One turning vector, and how many ticks it has turned:
The counts run from 0 to 505.
[-4.14  0.98  0.56  0.59  3.81  3.58 -0.51  3.95  3.16 -2.20]
151
[ 2.72 -1.89  0.27  1.10  2.14  1.52 -2.88 -1.10 -2.82 -5.92]
6
[-1.41  1.27 -5.59 -3.07 -0.82 -2.33  1.16  0.91 -2.18  3.96]
193
[ 0.87 -4.75  4.40  0.50 -1.85  3.94  0.48  3.02 -0.55  0.52]
367
[-4.36  3.11 -3.02 -1.54 -0.54 -3.58  2.89  1.69  2.58 -0.65]
183
[ 0.75 -0.18 -6.14 -0.32 -4.43  1.30  3.10 -0.97 -0.07  2.93]
201
[ 1.08  0.07  0.32 -0.51 -3.09 -1.86 -5.57 -4.93  2.19 -0.23]
105
[ 1.94  2.19  1.95 -3.81  3.93 -1.34  1.43 -3.62  1.32  3.43]
409
[ 2.51  1.40 -3.50 -1.17  1.70 -0.63  5.18 -3.14 -3.73  0.58]
306
[ 0.88  4.89 -4.19 -0.54  1.13  1.43  4.12  2.19  2.89 -1.06]
174
[ 1.69  1.90  0.58 -1.70  0.03 -0.28 -3.00  7.23  1.01  0.39]
495
[-2.36 -4.71 -0.06  1.08  0.85  4.68 -4.18 -0.64  2.17 -0.13]
122
[ 0.72 -1.34 -3.09 -2.64  2.68 -1.32  2.39 -3.56  4.35 -3.67]
422
[ 0.98  2.12 -2.00 -1.40  2.68 -1.58  4.59 -2.94 -4.26  2.10]
303
[ 2.86  0.30  1.28  4.94  0.81 -1.04 -4.72  2.31 -0.82 -0.64]
248
[ 2.53  1.06  0.19 -6.19 -0.09  0.85  3.98  2.30 -0.84  2.72]
59
[ 3.75 -2.26  2.40 -1.29  4.11 -0.56  1.27  3.81  3.34 -1.27]
391
[-1.33  0.76 -1.90 -0.98 -3.10  3.09 -1.72 -3.96  1.21 -5.11]
452
[-3.23  0.97  5.47 -0.95  1.26  3.40 -1.17 -0.27 -3.92 -1.21]
22
[ 0.43  4.36 -3.95 -0.25  0.55  1.22  3.96  1.84  3.15 -1.58]
175
[-0.96 -0.80 -0.70 -2.59 -1.53  4.53 -4.24  2.93 -3.73 -0.76]
470
[ 3.66  2.42  7.04 -0.11  0.45 -0.42 -1.10  0.76  1.35  1.43]
380
[ 1.31 -0.03 -3.72 -2.94 -0.93  3.86 -0.84 -4.59 -1.86 -1.64]
445
[ 4.20 -1.82  2.40 -1.34  3.89 -0.94  0.85  3.95  2.94 -0.95]
390
[ 2.26  1.82 -3.21 -1.33  2.08 -1.06  5.04 -2.59 -3.82  0.93]
305
[-0.57 -0.54 -3.27  1.19 -3.83 -5.16 -4.15  0.39 -1.45  0.46]
217
[-4.73 -1.57 -1.16 -4.18  1.75 -2.48 -0.51 -4.64  0.71 -1.30]
431
[-1.95  1.65  4.80  4.21  3.50  1.48  1.12  0.41  0.22  3.98]
267
[ 0.71  5.89 -2.15 -2.01  2.92  2.43  1.88  2.10 -0.51  2.88]
167
[ 0.42 -4.18 -3.63  1.48 -2.89 -1.47 -4.21  1.52 -3.06  1.37]
223
[-2.16  1.88  3.55 -5.50  1.24 -1.66  2.18  3.71 -0.69  0.69]
51
[ 1.54  5.60 -2.79 -1.56  2.50  2.48  2.13  2.03 -0.12  2.39]
168
[-1.81  1.64  3.77 -2.44  0.03 -0.16  3.10  4.16  2.06 -4.21]
44
[-1.54 -0.49 -0.68 -3.15 -0.91  2.29 -5.47  2.28 -3.99 -1.20]
467
[ 0.86  4.00  2.15  1.43  2.70  3.65 -5.38 -0.67  0.09  0.46]
136
[ 4.10  2.12 -0.07 -3.88  4.13 -1.14  1.37 -3.51  1.38  2.40]
412
[ 0.14  1.52  1.76 -6.33  0.65 -0.48  2.59  3.24 -1.67  2.65]
55
[ 0.53 -0.16 -6.35 -1.18 -3.48  0.67  2.74 -0.60 -1.25  3.03]
199
[-0.96 -2.55 -1.37 -2.57 -2.04 -3.00 -0.63 -1.56 -6.68 -0.56]
329
[-5.90  3.04  1.64 -1.12  4.03  2.05  0.30  2.76  1.26  1.74]
157
[-0.70 -1.44  0.09 -1.11 -0.38  2.47  1.61  6.18  3.67  3.36]
504
[ 2.85  1.42 -3.63 -1.13  1.10 -0.63  5.29 -3.11 -3.00 -0.37]
307
[ 3.83  3.83  1.32  3.08  5.41 -0.05  2.12  0.75 -0.64  1.25]
276
[ 5.12 -0.34  3.16 -1.11  3.64 -1.10 -0.07  3.43  2.28 -1.14]
388
[-4.83  3.99  1.25 -1.19  3.86  1.92  0.27  2.28  0.14  2.57]
159
[-1.10  4.35  3.69  0.06 -4.06  2.55 -2.04  2.89  2.19 -0.69]
485
[-0.60  0.71 -2.28 -0.67 -3.23  3.38 -1.55 -4.06  0.90 -5.34]
451
[-2.96 -0.65  4.08  4.57  2.94  1.65  1.45  1.42  0.63  3.03]
264
[ 2.62  1.35 -1.20  2.77  5.31 -0.65  4.03  2.13  1.65 -1.98]
282
[-0.78 -0.13  2.39  5.61 -4.17  1.01 -2.74 -1.61  0.38  2.16]
238
[ 3.02  0.86  1.88  5.41  0.52 -1.26 -5.14  2.32 -1.00 -0.08]
247
[-4.85  2.86 -3.05 -2.18 -0.43 -4.11  1.84  1.81  1.40  0.36]
185
[ 3.95  0.33 -2.64 -3.07  3.65 -0.71  2.16 -3.62  3.20 -1.92]
418
[ 1.50 -0.41  4.28  0.57 -3.67 -2.64 -4.07  0.69 -2.90 -2.77]
353
[ 0.89  0.28  7.64  1.05 -1.69  1.69  0.35  0.44  1.57  1.66]
375
[-3.27 -3.85  0.98  1.17  0.55  5.04 -4.05 -1.11  2.16  0.42]
124
[ 0.68 -0.17 -6.49 -1.72 -2.75  0.45  2.63 -0.18 -1.55  3.70]
198
[-3.13 -0.64 -1.00 -1.39 -2.28 -5.40  0.75 -2.55 -3.39 -3.10]
323
[ 4.12  3.52  0.55  2.94  4.98 -0.19  2.06  0.97 -0.14  0.91]
277
[ 1.77  1.95 -2.57 -1.61  2.50 -1.11  4.94 -3.05 -3.78  1.71]
304
[ 0.52 -4.50  4.84  0.54 -1.83  3.86  0.65  2.57 -0.45  0.57]
368
[-2.27  0.60 -0.43  1.14  3.88  3.37 -0.83  4.42  3.01 -3.13]
149
[ 0.52 -0.82 -1.18 -5.34 -1.29 -6.07 -1.08 -0.10  1.81  1.06]
80
[ 0.17 -0.31  3.68  1.76 -6.46  0.00 -1.01 -2.11 -1.37 -3.36]
347
[ 1.47  2.56  1.22 -1.98  0.19 -0.30 -3.43  7.08  0.82  0.11]
494
[ 2.11  1.11 -0.98  2.43  5.02 -0.59  4.77  1.82  1.40 -1.87]
283
[-2.81  5.33  0.36 -1.87  3.68  1.80  0.51  2.17 -0.74  3.36]
162
[-0.78 -3.72  1.95  5.14  2.93  2.28 -0.07  4.00  1.16  0.35]
258
[-2.73  1.15 -0.93 -1.16 -3.31  1.41 -2.67 -3.07  0.64 -5.86]
455
[ 0.00 -1.36 -2.76 -2.49  2.46 -1.62  2.45 -3.42  4.10 -3.91]
423
[-1.32  1.33 -3.11  2.07 -6.43 -3.23 -0.39 -2.10  1.55 -0.37]
210
[ 0.57 -3.95 -1.86 -2.31 -3.88  1.90 -0.37 -4.40  3.04  2.33]
95
[-1.57 -5.50 -0.79  0.71  0.96  3.75 -4.72 -0.07  1.58 -0.80]
120
[-0.90  1.49 -3.60  1.91 -6.42 -2.12  0.70 -2.29  1.82 -0.01]
208
[-0.48 -1.13 -0.79 -2.77 -1.99  5.59 -3.54  3.13 -3.28 -0.39]
471
[ 1.82  1.38 -0.17 -3.73 -3.59 -0.74  4.47 -0.30  4.60 -0.40]
69
[ 0.04 -3.17 -2.00 -2.40 -1.96 -1.30  0.08 -1.24 -6.73 -0.53]
331
[ 1.03  0.54 -3.48 -1.65 -2.42  4.16 -0.80 -4.53 -0.48 -3.85]
448
[ 0.31 -1.91  7.03  0.84 -2.24  3.51  0.91  1.07  1.17  1.59]
372
[-0.14  1.47  3.27 -1.70  0.45  1.78  2.82  3.78  1.75 -5.02]
41
[ 2.28  3.23  3.81 -1.42  1.55  4.24 -0.59  0.87 -4.29 -1.23]
29
[ 2.60  0.94 -0.47 -3.72 -2.98  0.64  4.85  0.06  3.95  0.22]
67
[-0.34 -5.53 -1.27  0.34  0.80  3.47 -4.79 -0.21  1.47 -1.46]
119
[-0.66 -1.13 -0.47 -1.76 -2.36  6.61 -2.46  2.74 -2.66 -0.34]
473
[-2.60 -0.94 -1.04 -1.49 -2.19 -4.96  0.37 -2.02 -4.82 -2.39]
325
[-4.30  3.07 -3.27 -1.96 -0.14 -4.18  2.83  1.58  2.09 -0.48]
184
[-0.28 -3.93  1.44  5.31  3.35  1.85 -0.91  4.33  0.55  0.33]
257
[ 2.30 -2.37 -1.53 -0.57  0.22 -1.00 -7.65 -0.83  0.80 -1.29]
112
[-3.65 -2.42  1.94  1.27  0.36  4.69 -4.12 -1.83  1.70  1.40]
126
[ 2.28 -3.42  2.29 -1.44  4.16 -0.09  1.89  3.45  4.11 -1.11]
393
[ 0.68 -0.03  4.26  1.02 -4.68 -2.18 -3.37 -0.10 -2.09 -3.04]
351
[-3.82 -1.77 -1.66 -3.46  1.79 -2.47  0.59 -4.20  3.01 -2.74]
428
[ 1.94 -1.09  4.06  0.49 -2.83 -2.31 -4.26  2.13 -3.51 -3.05]
355
[ 1.20 -0.18 -4.02 -2.52 -1.57  4.36 -0.76 -4.86 -1.45 -2.85]
446
[ 1.17 -2.67  0.19  0.73 -5.57  2.77  1.49 -2.59 -3.34 -1.86]
340
[-2.25  0.75 -1.41 -0.84 -3.16  2.39 -2.15 -3.52  1.16 -5.40]
453
[ 0.82 -1.99 -1.86 -5.75 -0.96 -5.11 -1.57 -0.02  0.80  1.65]
82
[-3.21 -0.41 -1.11 -0.91 -2.16 -5.29  1.40 -2.75 -2.87 -3.68]
322
[ 3.28 -0.72  1.01  5.15  1.50 -0.90 -4.54  2.91 -1.08 -0.38]
249
[ 1.81  5.14 -3.64 -1.19  1.93  2.64  3.44  2.04  1.12  0.74]
171
[ 0.20  4.67  2.56 -0.76 -1.97  0.18 -3.88  4.99  1.42 -0.24]
490
[ 2.39  2.27  2.26 -1.21  0.44  3.62  2.94  3.21  0.41 -4.71]
37
[ 1.02 -4.89 -2.41 -2.90 -3.15  1.56  0.11 -3.06  2.56  2.53]
93
[-1.30  0.84 -2.37  1.79 -5.19 -5.00 -3.16 -1.09 -0.18 -0.15]
214
[-0.74 -4.62 -1.04  4.23 -4.24  2.80 -1.69 -0.34 -0.82  2.72]
231
[ 2.19 -5.24  3.20 -0.24 -1.05  1.44 -2.27  4.60 -2.62 -1.00]
362
[ 1.96 -3.34 -2.00 -0.31  0.74  0.22 -7.26 -0.45  0.82 -1.78]
114
[ 2.06 -4.97 -3.54 -4.89 -1.75 -0.95 -0.53 -0.99  0.46  2.70]
88
[ 3.07 -0.12  0.95  1.33  1.44  0.54 -4.14 -3.44 -3.51 -4.34]
2
[-3.67  2.10 -4.35 -3.26 -0.23 -4.31  1.04  1.75 -1.40  2.50]
189
[ 1.28 -4.05 -2.29 -0.33  0.96  0.64 -6.47 -0.11  0.54 -1.60]
115
[ 4.33  0.78 -2.48 -2.76  3.77 -0.64  2.14 -3.36  2.73 -1.45]
417
[ 0.87  3.41  4.41 -1.58  1.63  3.63 -0.60  0.46 -4.40 -0.74]
27
[ 1.66 -0.07 -4.01 -3.26 -0.75  3.68 -1.32 -5.13 -2.20 -1.13]
444
[ 0.04  1.03  0.29 -4.36 -2.51 -5.37  0.57 -0.52  3.86 -0.48]
76
[-1.59  0.65 -0.54  1.21  3.82  3.62 -1.08  4.00  3.30 -3.21]
148
[ 0.13  3.72  2.96  1.21  1.91  3.65 -5.49 -1.70  0.21  1.23]
134
[ 3.10 -1.08  0.75  1.32  1.86  0.94 -3.64 -2.53 -3.40 -5.27]
4
[ 1.22 -2.97 -0.28  0.35 -5.18  3.31  1.42 -2.28 -4.12 -1.51]
339
[-0.38  0.29 -2.62 -1.25 -2.89  3.69 -0.95 -4.36  0.45 -4.94]
450
[-0.96 -1.17 -0.93 -2.48 -2.02  6.38 -3.13  2.82 -3.04 -0.29]
472
[ 0.70 -3.48  6.03  0.91 -1.84  4.15  0.91  2.21  0.36  1.42]
370
[ 1.93 -0.77 -3.03 -2.67  2.88 -0.80  2.53 -3.50  4.46 -3.45]
421
[-3.10  1.90  4.02 -4.17  1.03 -1.48  2.28  4.15  0.64 -1.20]
48
[ 0.34  1.30  0.15 -4.08 -3.37 -5.13  1.25 -0.58  4.20 -0.53]
75
[-0.25 -3.67  3.05 -1.93  3.85 -0.36  3.44  1.44  4.73  0.44]
397
[ 2.54  1.01  2.14  5.55 -0.23 -1.29 -5.05  1.35 -1.06  0.16]
246
[-2.74  1.46 -0.25 -1.34  3.79 -3.27  4.27 -1.91 -3.29  2.66]
298
[-3.24 -3.23  2.80  0.71  1.29  3.23 -0.76  0.42 -1.44 -5.31]
14
[-1.47 -1.83 -2.48 -3.07  2.26 -1.82  1.96 -3.72  4.47 -3.66]
425
[ 1.61 -3.15 -0.55 -0.31 -5.14  2.62  1.30 -2.39 -4.16 -1.38]
338
[-3.23  0.06  3.07  1.32  0.28  4.67 -4.54 -2.27  1.27  1.74]
129
[ 1.31  1.82  2.39 -3.84  4.01 -1.27  1.96 -3.49  1.62  3.70]
408
[-2.69  2.05  3.98 -5.13  0.78 -1.80  1.79  3.90 -0.38  0.19]
50
[-0.16 -2.57 -0.43 -1.32 -4.15  1.32 -1.32 -5.52  3.50  1.92]
98
[ 1.48 -5.37  3.57  0.21 -1.15  3.05 -0.46  3.52 -1.46 -0.08]
365
[ 0.71  3.78  3.85  3.58  4.30  0.24  0.90  0.04 -0.86  3.62]
271
[ 0.05  1.44  2.38 -6.10  1.11 -1.03  2.26  3.52 -1.87  2.21]
54
[ 1.10  0.49 -1.01  2.80  4.98 -1.15  4.98  1.88  1.93 -2.72]
284
[ 2.03  1.86  2.48 -1.20  0.60  3.36  2.73  3.78  1.07 -5.12]
38
[ 0.57 -3.51  2.96 -1.49  3.99  0.06  3.16  2.07  4.72  0.11]
396
[ 2.43  3.89  0.14  1.28  3.48  3.75 -4.80  1.27  0.64 -1.36]
140
[-1.26  3.38  3.28  0.45 -4.24  4.28 -1.65  2.57  2.03 -0.93]
483
[-2.78 -0.16 -1.21 -0.21 -2.26 -4.90  2.40 -2.96 -1.59 -4.06]
320
[ 1.05  1.51  0.23 -3.58 -3.25 -2.30  3.61 -0.92  5.07 -1.06]
71
[ 1.83  5.63 -3.08 -1.50  2.66  2.50  2.71  2.01  0.09  1.63]
169
[-1.79 -1.01  3.79 -2.94  3.63 -0.80  2.68 -1.89  3.31  3.63]
403
[ 0.50 -3.39 -1.48 -1.80 -4.20  1.48 -0.40 -4.75  3.34  2.20]
96
[ 1.95 -3.60  2.45 -1.31  3.95  0.01  2.48  3.10  4.57 -0.75]
394
[-1.18  1.63  3.38 -1.94  0.20  1.06  3.29  3.92  2.11 -4.98]
42
[-3.56  4.84  0.61 -1.66  3.76  1.87  0.63  2.17 -0.77  3.18]
161
[-1.04 -0.73 -0.75 -3.28 -1.72  4.03 -4.32  2.84 -4.00 -0.78]
469
[ 0.87  0.20 -3.83 -1.99 -1.67  4.49 -0.95 -4.67 -0.71 -3.38]
447
[ 3.25  1.17 -0.45 -5.24 -1.19  2.01  4.78  1.31  0.89  2.03]
62
[ 1.26 -0.39 -3.80 -3.68 -0.23  3.19 -1.25 -4.88 -2.74 -0.83]
443
[ 2.66  3.19 -0.31  1.46  3.45  3.65 -4.24  1.80  1.14 -2.01]
141
[-1.84 -0.50 -1.98 -5.22  1.60 -0.58 -1.79 -4.99 -2.80  0.50]
437
[-0.43  4.29 -4.17 -0.36  0.58  0.53  4.13  2.24  3.70 -1.58]
176
[-0.13  0.56 -5.77 -2.68 -1.10 -1.33  1.61  0.86 -2.32  3.89]
195
[ 3.25 -0.12 -3.21 -2.84  3.25 -0.85  2.03 -3.17  3.69 -2.65]
419
[ 4.64  1.54 -1.65 -3.26  3.90 -0.94  1.81 -3.42  2.11  0.26]
415
[ 0.66 -4.95 -1.96  0.03  0.89  2.11 -5.75  0.12  1.24 -1.37]
117
[ 0.52  1.59  2.95 -3.71  3.78 -1.43  1.98 -3.19  1.98  4.16]
407
[ 2.36  0.83 -3.91  0.15 -0.33 -0.53  5.78 -3.37 -2.02 -2.16]
310
[ 1.44  5.09 -3.99 -0.94  1.52  2.43  3.63  2.35  1.87  0.05]
172
[-0.79  0.04 -2.89  1.38 -4.54 -5.31 -3.92 -0.59 -1.11 -0.04]
216
[-1.04 -3.72  1.46  1.15  1.60  2.90 -1.28  0.18 -1.79 -6.50]
11
[ 0.45 -3.49  1.33  5.17  2.98  1.65 -1.04  4.47  0.55 -0.34]
256
[-1.56 -3.88  1.77  1.25  1.56  2.99 -1.22  0.06 -1.59 -6.03]
12
[-0.95  0.03  3.56 -2.85  3.72 -0.93  2.71 -2.08  2.92  3.61]
404
[ 0.25  0.08 -5.72  0.39 -5.47  0.50  3.00 -1.85  0.63  1.31]
203
[-0.90 -2.82  0.56  4.98 -4.35  2.69 -1.62 -1.35 -0.18  2.56]
234
[ 0.37 -1.55 -0.49 -1.64  0.10  2.08  0.66  6.95  3.09  2.69]
502
[ 0.72 -3.36  0.86  1.32  2.16  2.59 -1.87 -0.44 -1.89 -6.52]
9
[-2.33  2.08  3.44  1.31  1.17  3.96 -4.98 -2.34  0.89  1.77]
131
[ 4.51  2.11  6.45 -0.45  1.25 -1.01 -1.64  1.59  1.23  0.75]
382
[ 0.99  0.49 -3.35  0.46 -1.54 -1.08  5.62 -3.51 -0.43 -3.96]
313
[-0.97 -1.39  1.76  5.82 -4.73  2.42 -2.17 -1.77  0.05  2.18]
236
[ 3.34  2.86  2.30 -1.08  1.22  4.27  1.99  2.74 -0.71 -4.26]
35
[ 1.00 -0.11 -3.47 -4.18  0.23  2.62 -1.39 -5.15 -2.83 -0.41]
442
[-1.20 -2.34  1.22  5.40 -4.42  2.52 -1.90 -1.41  0.26  2.49]
235
[ 3.11 -2.98  2.22 -1.43  3.99 -0.31  1.54  3.91  3.77 -0.96]
392
[-3.48 -3.35  3.51  0.62  1.55  3.20 -0.88 -0.04 -1.93 -4.68]
15
[ 2.65  3.68  3.67 -1.90  1.50  4.17  0.30  1.18 -3.94 -1.77]
30
[ 2.76  1.21 -0.52 -4.13 -2.78  0.74  5.03  0.07  3.32  0.52]
66
[ 0.54 -0.11  0.57 -0.38 -3.38 -1.14 -4.45 -5.30  3.24  0.51]
103
[ 4.10  2.05 -0.57 -3.42  4.05 -1.09  1.71 -3.38  1.58  1.39]
413
[ 1.33 -2.40 -2.22 -5.79 -0.90 -4.67 -1.57 -0.07  0.60  1.70]
83
[ 0.42 -5.18 -2.86  2.90 -3.06  1.56 -2.75  1.12 -2.17  2.30]
227
[ 1.66 -0.16 -0.20 -1.96  0.86  1.10 -1.91  7.75  1.60  1.15]
498
[-2.57 -4.50  0.68  0.83  0.62  4.82 -4.29 -1.04  2.18 -0.18]
123
[ 1.87 -5.30 -3.47 -3.91 -2.12  0.22 -0.08 -1.94  1.19  2.89]
90
[ 0.80 -1.38 -0.43 -1.71  0.34  2.00  0.09  7.06  2.57  2.23]
501
[ 2.09 -4.38 -3.02 -5.29 -0.74 -2.67 -1.16 -0.21  0.35  2.16]
86
[-0.84  4.83  3.47  0.02 -3.75  1.89 -2.93  3.09  2.12 -0.78]
486
[ 2.74  1.54 -3.75 -0.30  0.78 -0.01  5.49 -3.68 -2.70 -0.85]
308
[-1.60 -2.06 -1.67 -2.65 -2.01 -3.66 -0.38 -1.38 -6.39 -1.41]
328
[-4.60  0.81  0.56 -0.16  4.09 -3.45  4.52 -0.61 -0.54  0.99]
294
[-2.43  0.91 -1.16 -0.90 -3.24  1.89 -2.62 -3.22  1.17 -5.92]
454
[ 3.40  0.32  1.43  1.11  1.02  0.43 -3.64 -4.61 -3.53 -3.57]
1
[-1.02  2.62  2.86  0.23 -4.53  5.65 -1.33  1.97  1.68 -0.77]
481
[-0.04 -0.20 -3.13 -4.98  1.04  1.44 -1.88 -4.99 -3.11  0.42]
440
[-2.92 -0.27 -0.13  1.49  4.13 -2.53  5.60  0.84  1.58 -1.61]
289
[-0.51  0.42  0.86 -0.40 -4.12  7.01 -1.04  2.09 -0.18 -0.49]
477
[-4.33  2.42 -3.50 -2.90 -0.26 -4.45  1.49  2.21  0.19  1.47]
187
[ 2.14 -3.06  3.11 -0.44 -1.66 -1.38 -3.65  3.69 -3.49 -1.96]
358
[-1.81  5.42 -0.30 -2.03  3.82  1.94  0.74  1.98 -0.92  3.83]
163
[-3.44  0.89  0.22 -1.81 -2.16 -0.12 -5.28 -0.66 -1.21 -4.51]
460
[ 0.10 -0.80  0.41 -0.68 -4.07 -0.22 -3.23 -5.82  3.54  0.84]
101
[-1.22  3.24  2.86  0.44 -4.28  4.91 -1.36  2.04  1.83 -0.62]
482
[-3.46  1.46  0.01 -1.24  3.69 -3.24  4.27 -1.30 -2.62  1.97]
297
